In the data rows, 500 means zero.
Here are some points:
c(415, 361, 386, 709, 305, 548, 617, 676, 714, 709, 535, 376)
c(459, 732, 483, 528, 369, 468, 543, 527, 458, 533, 439, 466)
c(570, 613, 494, 353, 562, 490, 474, 311, 502, 254, 457, 608)
c(555, 427, 616, 341, 695, 549, 407, 353, 376, 455, 561, 507)
c(396, 693, 329, 592, 394, 538, 613, 539, 407, 452, 451, 504)
c(516, 302, 342, 589, 318, 559, 624, 767, 683, 720, 477, 400)
c(600, 614, 534, 171, 646, 515, 502, 433, 512, 252, 516, 462)
c(377, 608, 575, 536, 595, 542, 556, 388, 370, 491, 435, 466)
c(430, 421, 544, 447, 667, 520, 511, 748, 302, 515, 415, 505)
c(464, 364, 725, 579, 557, 490, 514, 223, 528, 650, 515, 501)
c(580, 549, 484, 408, 631, 462, 176, 564, 444, 371, 595, 566)
c(452, 547, 569, 241, 660, 504, 400, 491, 347, 616, 509, 534)
c(423, 480, 654, 654, 475, 501, 641, 286, 371, 570, 458, 527)
c(529, 629, 468, 439, 525, 521, 255, 627, 435, 184, 616, 546)
c(372, 443, 429, 592, 421, 503, 811, 535, 481, 346, 469, 593)
c(716, 422, 548, 471, 554, 357, 279, 523, 673, 404, 580, 530)
c(388, 443, 742, 550, 548, 406, 552, 386, 530, 671, 465, 518)
c(518, 483, 476, 519, 394, 627, 570, 431, 247, 513, 507, 546)
c(595, 612, 410, 83, 526, 553, 395, 716, 433, 345, 542, 515)
Then 10 other points, each followed by its number:
c(346, 495, 635, 524, 667, 509, 508, 308, 481, 591, 481, 481) 0
c(459, 461, 646, 554, 600, 375, 579, 598, 400, 608, 392, 515) 1
c(478, 421, 0, 484, 498, 583, 689, 560, 637, 683, 615, 403) 2
c(638, 582, 618, 522, 496, 509, 224, 335, 616, 523, 352, 499) 3
c(395, 466, 546, 689, 466, 510, 640, 503, 358, 369, 429, 600) 4
c(506, 446, 646, 477, 665, 548, 508, 443, 291, 524, 464, 454) 5
c(563, 552, 356, 671, 480, 661, 392, 389, 426, 269, 548, 463) 6
c(439, 630, 485, 510, 657, 434, 551, 513, 361, 522, 408, 480) 7
c(505, 564, 693, 580, 400, 493, 561, 184, 449, 578, 506, 492) 8
c(513, 435, 78, 201, 571, 483, 622, 624, 933, 617, 552, 427) 9
Which three of these numbered points are nearest to each point below, looking only along the 5 directions in which the first points spread most? Their numbers follow each, nearest first.
c(578, 483, 605, 603, 455, 560, 579, 131, 417, 509, 486, 498) > 8 0 4
c(439, 503, 642, 524, 640, 380, 576, 591, 418, 567, 398, 487) > 1 5 7
c(516, 327, 193, 557, 395, 579, 702, 685, 666, 717, 495, 382) > 2 9 1
c(580, 240, 502, 549, 451, 594, 489, 553, 556, 706, 567, 403) > 1 2 0
c(516, 440, 659, 561, 559, 351, 496, 718, 368, 570, 537, 479) > 1 7 5
c(543, 626, 659, 522, 567, 453, 390, 307, 480, 551, 383, 485) > 0 3 8
Now 10 new points, numbered from 0 again:
c(585, 515, 606, 562, 582, 425, 223, 469, 406, 494, 519, 569) 0
c(368, 493, 671, 620, 563, 468, 556, 313, 425, 624, 463, 519) 1
c(443, 536, 438, 536, 536, 517, 457, 576, 276, 456, 430, 631) 2
c(530, 366, 336, 420, 423, 513, 744, 747, 742, 713, 365, 371) 3
c(543, 524, 202, 834, 327, 496, 550, 705, 404, 677, 475, 438) 4
c(475, 690, 499, 600, 449, 404, 562, 499, 425, 535, 402, 501) 5
c(699, 443, 629, 435, 550, 403, 369, 649, 517, 219, 515, 547) 6
c(710, 589, 553, 430, 381, 484, 270, 373, 760, 526, 389, 484) 7
c(596, 464, 706, 483, 546, 439, 570, 277, 343, 549, 565, 487) 8
c(531, 321, 504, 372, 743, 558, 492, 457, 445, 523, 505, 486) 9
Which three of these numbered points are nearest to each point below, looking only along the 5 directions in which the first points spread most? Their numbers follow each, nearest first.
c(465, 588, 532, 575, 621, 551, 489, 225, 392, 405, 480, 501) > 8 1 5
c(512, 280, 369, 522, 373, 587, 632, 733, 682, 712, 442, 403) > 3 4 5
c(478, 647, 521, 618, 307, 439, 567, 418, 441, 556, 464, 555) > 5 2 1
c(443, 439, 516, 292, 494, 469, 260, 577, 688, 419, 881, 528) > 6 7 0
c(508, 287, 252, 451, 405, 592, 706, 633, 715, 723, 483, 417) > 3 4 9
c(571, 448, 610, 257, 721, 505, 387, 428, 402, 475, 565, 500) > 9 8 6
